128 stands for zero in the data rows.
Every row has a hidden score. How much higher is the second row's score than the first row's in each pair? 15 means about the same, 30 much higher and 0 much lower. The score is a weighted sum of the row's numbers plus the product of two more (or one squared), each taken from its middle value.
[136 125 129 126 163 140 118 158 149 128 142 134 159 136 102 138]
[ 90 154 116 175 113 156  93 133 123 112 133 151 113 101 129 134] >> 18
[137 123  93 101 118 145  83 111 115 141 142 142 125  98 151 161]
[112 117 131 109 122 116 125 150 122 155 133 130  88 143 152 132] >> 14
[141 110 171 157 124 100 167 133 138 113 170 108 125  89 185  92]
[107 124 116 142 127 114 128 103  82 133  95 104 134 129 162 103] >> 14
[114 123 161 169 126 137 135 111 120 107 123 144 150 138 138  87]
[151 109 127 164 125 151 138 141 107 137 112 135 115 172 125 124] >> 8
[110 108 120 129 130 106 112  91 151 150 133 107 144 133 154 109]
[130 158 134 133 119 143 113 167 137 100 117 158 132 116  97 158] >> 18
[133 174 135 131 105 153 154 128  99 120  91 139 129 141 157 128]
[135 158  82  84  77 125 106 102 110 158 113 131  95  98 146 154] >> 16
[119 164 154 186 105 138 143 135 132 102 136 140 139  99 135 120]
[109 115 134 125 123 139 127 124 114 167 150  91 123 118 135 120] >> 15
[137 134 129  99 117  80 117 117 147 139 142 126 102 122 119 180]
[118 157 134 163 108 147 147 166 118 123 110 118 139  99 133 117] >> 15
[131 153 133 129 141  98 162 125  89 140 121 106 124 112 133 139]
[ 93 142 163 121 135 133 145 152 139 136 154  87  52 162  86 144] >> 10
[138  96 186 135 141 107 162 125 146 103 160  71 168 138  97  70]
[126 148  97  89 141 135  92 120 119 119 128 154 105 124 106 149] >> 11
[110 147 140 148 114 122 138 170 112 165 138 138 135 135 126  99]
[166 115 120 116 134 117 121 134  99 138 122 145 122 130 142 158] >> 17
[104 114 132 117 139 145 124 118  99 147 142 125  90 191 144 123]
[106 126 155 129 149 182 150 149 175 152 156 100 144 143 117 106] >> 18
[128 116 109 115 146 138  66 109 105 112 128 129 120 130 154 162]
[134 124 107 101 111 105 149 126 123 118 116  90 118 119 113 131] >> 19
[151 136 110 102 129 146 119 110  96 115 113  66 130 149 133 132]
[113 130 128 128 115 133 145 116 134 127 122 136 136 143 173 121] >> 7
[114 133 164 148 114 137 120 137 148 141 150 144 143 126 129 101]
[155 146 140 109  88 140 120 119 134  69 115 147 151 147 121 153] >> 11
[138 159 137 154  93 148  97 147  96 113 115 140 116 129 119 130]
[157 151  87 109 130 157  76 128 121 126 112 171 113 117 123 152] >> 9
[105 113 148 117 169 131 133 144 129 174 162  96 127 122 158  94]
[147 118 143 112  88 110 163 108 155 148 175 138  88 152  99 122] >> 8
[121 107 138 146 107 108 120  97 121 149 141 129 113 116 144 105]
[120 136 119 115 108  81 100 133 118 139 167 116 110  85 144  90] >> 15
[134 118 126 136 151 127 121 129 148 108 136 134 154 134 138 156]
[157 104 136 138 126 155 139 128  91 135 166 159 121 163 132 127] >> 15
[109 114 117 103 178 123 147 128 159  88 143 128 154  96 124 110]
[131  88 157 167 158 146 178 137 164 114 137 134 173 133 122 100] >> 10
[102 134 146 135 132 142 146 145 158 123 122 108 156 104 131 134]
[124 104 159 121 119 114 170 136 156 147 173 133 103 149 140 114] >> 9
[154  83 113 118 134  89 144 121 125 153 200 106  97 140 123 100]
[127 140 133 129 110 116 138 110 118 110 139 128 148 136 140 104] >> 14
[113 126 117 144 141 106 145 120 134 144 110 120 154 107 127  88]
[135 144 134 145 130 134 162  98 130  77  96 114 168 132 154 134] >> 15
[134 177 145 136 106 140 152 135 111 146  88 122 128 135 140 100]
[110 131  96 116 126 116 161 137 143 112 135 112 128 153 115 108] >> 16
[105 133 102 139 136 154  94 116 135 130 125 164 102 163 114 134]
[ 90 144 146 146 135 158 124 148 153  95 113 156 134 118 130 143] >> 21
[122 112 110 111 128 128 128 127 108 135 123 114 115  82 119 120]
[130 131 117 113 145 142 161 113 156  93 137 121 149 138 106 131] >> 9
[127 114 120 133 112 139 133 129 172 134 146 142 142 127 148 139]
[127 117  98 109 123 167  77 128 127 130 104 132 128 147 107 161] >> 17
[127  91 107  80 101 106 124 132 110 172 161  95 118 109 154 119]
[108 119 149 130 158  98 131 120 117 127 133 136 151 126 103 122] >> 17
[129 109 105  87 136 112 132  99 121 151 170 134 106 116 133 134]
[157 139 109 133 114 129 125  99 104 120 120 150 118 147 127 162] >> 12
[106 134 133 154 116 106 152 155 157 129 155 115 144 123 105 116]
[146 113 167 148 133 135 165 126 166 121 130 138 127 161 140 116] >> 13
[123 128 120 120 122 149 112 118 114 137 141 106 122 132 131 116]
[147 131  97 109 138 139  98 131 131 118 160 164 129 117 137 167] >> 13
[116  90 136 119 112 116 100 125 126  91 114 139 120 114 113 121]
[148 126 109 139  96 153  89  88 115 121 153 162 157 145 159 161] >> 4
[161 148  86 108 146 158 105 109 105 129 135 117 121 130 113 163]
[113  98 138 152 140 124 131 109 135 146 116 122 122 135 141 123] >> 17
[134 116 159 150 105 131 143 127 157 108 120 137 153 151 106 126]
[157 136 132 125 106 168 118 135 163  84  98 146 125  74 108 158] >> 19
[125 124 103  94 115 146 116 126 141 139 143 128 135 111 136 133]
[131  93 181 142 129 112 141 139 133 148 134 142 154 103 118 101] >> 26
[ 84 137 123 155 139 121 155 162 158 100 126 127 186 112 121  91]
[126  95 133 147 137 103 156 130 132 135 127 120 142 134 108 138] >> 18
[130 138 115 130 124 161 177 128  96 115 129  81 141 150 109 100]
[148 127 111 122 126 166 144 129 125 131 136 149 158  85 129 121] >> 12
[128 140 119 134 116 106 133 127 123 127 152 117  95 100 133 122]
[ 95 127 147 127 173 133 131 115 142 117 160 123 137 127  91  74] >> 16
[123 148 120 127 145 141 174 158 151  76  60 129 159 175 129 137]
[157 114 101 151 107 113 117 114 113 132 112 156 113 156 117 205] >> 14
[100 109 140 113 204 141 155 129 186 133 109  99 158 124 122  89]
[ 93 115 185 151 109  89 169 151 140 175 174 103 134 106 179  94] >> 12
[103  89 149 115 134 104 142 104 156 122 167 126 168 135 100 122]
[131 146 127 155 138 122 108 176 134 125 140 118 148  99 125 134] >> 14
[119 143 108 132 150 172 127 133 131 137 102 150 127 139 138 129]
[128 145 155 160 109 103 157 147 149 105 109 133 132 123 112 125] >> 20
[109 137 135 138 135 151  98 114 109 145 115 144 122 163 113 125]
[150  93 146  99 141 122 147 131 136 108 131 145 146 100 133 151] >> 21
[123 169 140 114  83 133 111 107 128 120 152 143 118 150 126 133]
[107 103 124 148 132 129 119 114 139 147 120  99 130 144 161 139] >> 19
[124 200 123 147 110 151 121 136 150 108  99 152 154 120 119 150]
[130 125 105  87 109  67 107 115  95 174 134  80 122 106 146 149] >> 25
[134 130 150 170 133 137 176 153 166  96 131 131 174 130 108  82]
[126  91  99  96 122 117 132  73 134 121 127  94 138 134 142 117] >> 23
[ 87 137 177 181 106  80 204 173 162 137 177 147 156 173 116  50]
[117  73 108 124 164 119 131  98 119 169 146  97  95 143 145 133] >> 24
[142 112 113 119 133 117 126 114 130 132 101 113 132  91 117 140]
[132 129 125 130 127 122  92 113 111 119 114 137 121 128 100 168] >> 14
[117 108 105 122 156 110 161 133 140 119 112 106 133 127 130 120]
[123 137  96  97 128 162  91 134 111 123 112  92 128  87 134 102] >> 14
[113 100 124 125 139 133 111 137 111 136 143 187  93 164 112 152]
[157 109 118 138 159 117 171 120 142  79 130 114 132 145 116 124] >> 14
[126 147 110 135 122 122 121 122 100 141 125 101 152 110 153  57]
[119 154 128 114 126 136 151 128 137 136  96 104 152 132 117 137] >> 18
[126 113 148 150 140  97 151 121 133 204 120 138 125 164 145 123]
[ 50 148 110 103 114 102  92 104  99 171 151 100  82  92 148 154] >> 22
[126 141 144 177 102 108 123 162 108 119 135 131  99 138 152 119]
[168 100 131 131 127 144 154 125 122 165 133 122 118 177 150 130] >> 10
[138  82 108 100 142 145 129 115  95 110  86 113 145 172 113 153]
[126  94 105  99 125 138 114  91 106 143 114 137 116 158 140 158] >> 11
[110 133 131 130 133 142 118 102 100 132 103 161  89 174 122 141]
[144 119 110 137 133 137 134 133 120 128 123 132 132 122 131 143] >> 15
[ 95 122 104 120 171 151 119 138 130 165 113 108 106 135 142 139]
[127 112  96 105 126  76  97 120 120 152 139 107 100 148 118 137] >> 9
[123 140 114 115  99 123 150 114 127  95 125 155 136 168 126 112]
[140 161 105 129  91 164  81 146 139 103 110 190 134 122 147 181] >> 16
[ 86  83 178 176 175 132 178 132 157 152 157  81 146 156 128  76]
[157 132 112 122 101 124 136 117 128  88  98 124 143 156 138 169] >> 10
[156 137 123 140 132 127 142 118 122 121 119 121 131 137 144 139]
[112 158 118 123  91 138 116 169 108 145 147 141  73 133 129 131] >> 13
[100 140  91 102 133 159 119 120  85 169 112  97  96 155 146 168]
[112 135 126 118 121 168 154 160 143 178 116 148 143 123 138 139] >> 8
[138 136 122 110 139 102 117 159 139 140 134 159 111 108  81 130]
[135 111  95 126 158  91 120  99  96 154 118 124 110 107 135 140] >> 15
[137 166 130 144 121 133 129 143 134 100 110 153 155 136 119 114]
[123 140 134 142  76 125 151 155 164 109 150 181 144 119 134 122] >> 13
[101 135 143 164 138 148 111 158 120 113 116 137 153 136 130 137]
[118 145 106 121 144 129 108 117 103 102 121  91 156 109 141 122] >> 19
[113 160 132 168 145 149 138 160 138 101 138 155 132 138 110 133]
[135 119 118 122 122 145 160 137 143 139 129 112 140 149 148 121] >> 18
[158 129 138 142  89 150 140 121 153  73 133 140 160 131 112 138]
[100 144 145 129 122 133 140 167 134  77 116 137 177 149  91 153] >> 18
[107 119 113 121 169 110 124 121 136 134 125 115 155 117 108 120]
[100 144 106 110 113 114  89 124  94 115 140 158 107 111 114 165] >> 17
[130 122 133 144 134 152 104 121 108 135 128 114 100 150 135 149]
[119 128 174 142 132 140 145 111 137 133 130 121 141 119 122  95] >> 19
[ 95  96 116 156 168 129 141 120 142 140 135  97 145 119 155  91]
[127 127 134 120 189 105 139 117 134 159 139  74 115 116 162 112] >> 17
[118 150 157 160  95 117 119 135  65 150 149 129 108 131 126 100]
[137 139 146 138 124 140 106 140 121 112 181 165 117 125 116 161] >> 8
[101 139 135 182  99  88 137 181 141 155 172 151 119  69 164  97]
[158 117 108 115 119 131  91  87  88 124 105 107 123 143 156 142] >> 12
[123 120 164 163 117 128 175 131 123 101 115  95 150 172 121  85]
[127 134  93 113 126 115  91 100  95 187 123 100  87 102 138 123] >> 19
[130 107 130 135 180 108 141 123 186 164 165  93 131 134 126  96]
[ 98 113 128 172 146  89 141 116 137 161 124 117 100 115 135 127] >> 19
[149 123 122 127 114 124 128 149 172  97 102 119 129  97 117 161]
[126 139 114 140 136 109  84 117 114 148 124 127 109 143 113 116] >> 14
[143 133  98 106 133 159  99 136 102 112 136 139  99 132 154 158]
[103 122 143 115 141 108 118 130 140 165 167 154 125 119 127 128] >> 19
[111 132 117  99 141 115 128 134 115 147 123 106 140 117 159 135]
[ 95 144  93 116  99 158 121 154 119 174 144 128 102 101 166 115] >> 9
[156 118  83  97 147 137 120 104 110 132 138 123  98 136 136 148]
[136 163 127 139  91 161 125 160 136  87 120 141 152 134 125 128] >> 9
[ 97 124 118 118 140 152  93 127  96 134 135 134  91 157 109 119]
[137 129  83  80 138 129 115  80 145 138 137 134 105 111 144  75] >> 12
[157 124 115 129 131 162 136  90  58 143 159  94  82 145 121 113]
[126 138 185 148  89 112 160 150 191 131 149 151 119 111 129  85] >> 15
[136 100 128 125 122 168 125 141 132 143 128 122 135 124 143 119]
[160 121  91 107 132 138  84 115  98 130 134 139 104 126 137 167] >> 14
[153 135 127 138 151 137 134 143 141  88 147 140 152 106  99 130]
[128 126 136 112 161 130 130 126 165 144 153 113 124 114 126 120] >> 15
[109 113 103 118 140 136 120 104 115 149 134 143  91 155 129 158]
[ 80 120  88  95 146 137 111  98 126 141 118 153 113 169 149 144] >> 13
[130 157 140 136 115 142 151 140 147 146  89 126 144 117 125 128]
[162 111 110 104 128  95 124 122 113 158 118 112  96 155 111 139] >> 15
[128 155 103 148 117 133 152 156 123 124  70 139 128 137 129 149]
[ 89 129 153 115 114 129 198 180 184 121 143 123 150 146 139  99] >> 17
[115 131 146 161 132 141 140 159 170  97 128 134 167 126 102 103]
[123 109 141 122 114 135 149 136 131 117 122 122 164 116 133 113] >> 20
[111 131 108 116 127 131 124 143 135 140 163 107 215 135 127 141]
[111 132 180 165 123 120 151 152 213 121 148 143 127 121 109 110] >> 13
[157 145 137 140  95 121 118 137 127  97 120 187  95 111  93 124]
[107 128 143 117 135 125 153 130 118 125 104 129 150 139 144 120] >> 3
[ 87 115 102 113 123 108 126 122 145 168 133 114 142 108 138 112]
[109 111 162 128  97 130 134 131 103 152 118 133  92 162 149 126] >> 14
[118 165 124 126 100 111 126 150 136 151 150 149  97 133  92 140]
[ 94  97 108 112 156 100  88 102 105 130 107 106 113 105 133 159] >> 24
[131 118 136 120 129 123 156 144 107  91 159 111 147 130 138  96]
[108 134 143 134 144 135 147 166 142 126 156 121 149 129 120 124] >> 13
[133 132 148 130 108 117 120 145 142 131 134 122 124 110 114 125]
[166 118 123 107 135 157 122  79  84 111  97 105 147 125 117 152] >> 18
[128 135 117 141 157 153 103 141 148 127 126 117 149 119 125 158]
[151  95 166 139 120  76 127 125 130 126 152  95 128 123 127 112] >> 21
[ 94 155 167 177 116 132 177 194 131 135 112  89 151 100 145  88]
[120 153 114 151 121 111 105 101  91 142  90 119 110 129 134 120] >> 15
[131 131 106 112 102 123  73  87  90 140 128 112 107  91 127 120]
[104 135 104  81 128 117  80 117 110 165 110 141  89 146 163 140] >> 8
[115 110 107 106 142 119 105 113 109 149  99 117 118  91 133 155]
[119 132 110 127 138 129 111 134 119 109 112 139 126 120 143 138] >> 8
[ 85 172 115 133 127  96 152 140  76 178  93 125 121 184 163 106]
[145 120 127 130 114 138 102 113 138 127 140 125 118 112 121 164] >> 20
[136 130 111 116 132 134 106 110 110 140 142 146 139  91 139 148]
[131 107 128 109 160 122 125  85 139 133 131 130 151 114 134 158] >> 16
[144 156 126 124 112 146 109 126 120 119  78 155 123 139 129 130]
[110 117 124 117 126 110 116 126 110 145 152 158 124 124 104 127] >> 21
[143  83 127 125 141 109 182 147 133 108 140 124 154 130 113 105]
[138 133 126  99 102 125 109 131 145 121 131 131 114 124 107 141] >> 11
[117 125  92 114 140 128  93  87  95 154 130 118 112 138 139 149]
[132 106 159 120  91  84 129 124 137 127 181 146 121 131 125 128] >> 19
[125 137 117 137 148 125 102 122 124 132 140 126 104 164 122 144]
[147 154 151 109  84 119 131 112 138 114 147 134  94 126  54 143] >> 24
[166 116 113 126 165 157 127 112 113 124  77 154 140 132 135 155]
[133 138 112 132 140 128  97 147 138 141 117 152 111 138 152 142] >> 10
[102 128 102 117 151 146 146 116  82 148 122  82 121 169 142 129]
[182 122 175 163 124  95 145 146 149 101 112  86 165 156  97  92] >> 8
[129 141 151 157 118 120 147 141 137  68 108 126 191 112 103 105]
[132 103 175 201 138 109 157 120 142  95 108 118 155 126 106  77] >> 20
[148 143 150 149 106 139 171 147 117 104 143  67 145 159 111  89]
[138 141 119 110 150 122 117 144 144  97 106 143 142 112 114 135] >> 17
[105 119 108 151 112 137 147 102 137 122 126 104 143 180 147 147]
[128  86 150 120 147 176 186 128 136 112 127 122 109 184 125 164] >> 22
[120 138 113 116 179 138 136  67 114 137 125 102 122 161 121 118]
[112 153 111 153 149 123  87 124  99 140 123 124 140 107 156 138] >> 16
[147 116 137 133 131 124 152 113 116 155 155 125 134 162 167 121]
[151 135 140 138 120 157 114 127 170 115 121 143 138 113 111 124] >> 16
[119 123 155 152 118 125 159 153 173 117 127 153 124 128 100 132]
[107 154 105  75 123 140 144 111 104 153 109 135 105 132 140 124] >> 16
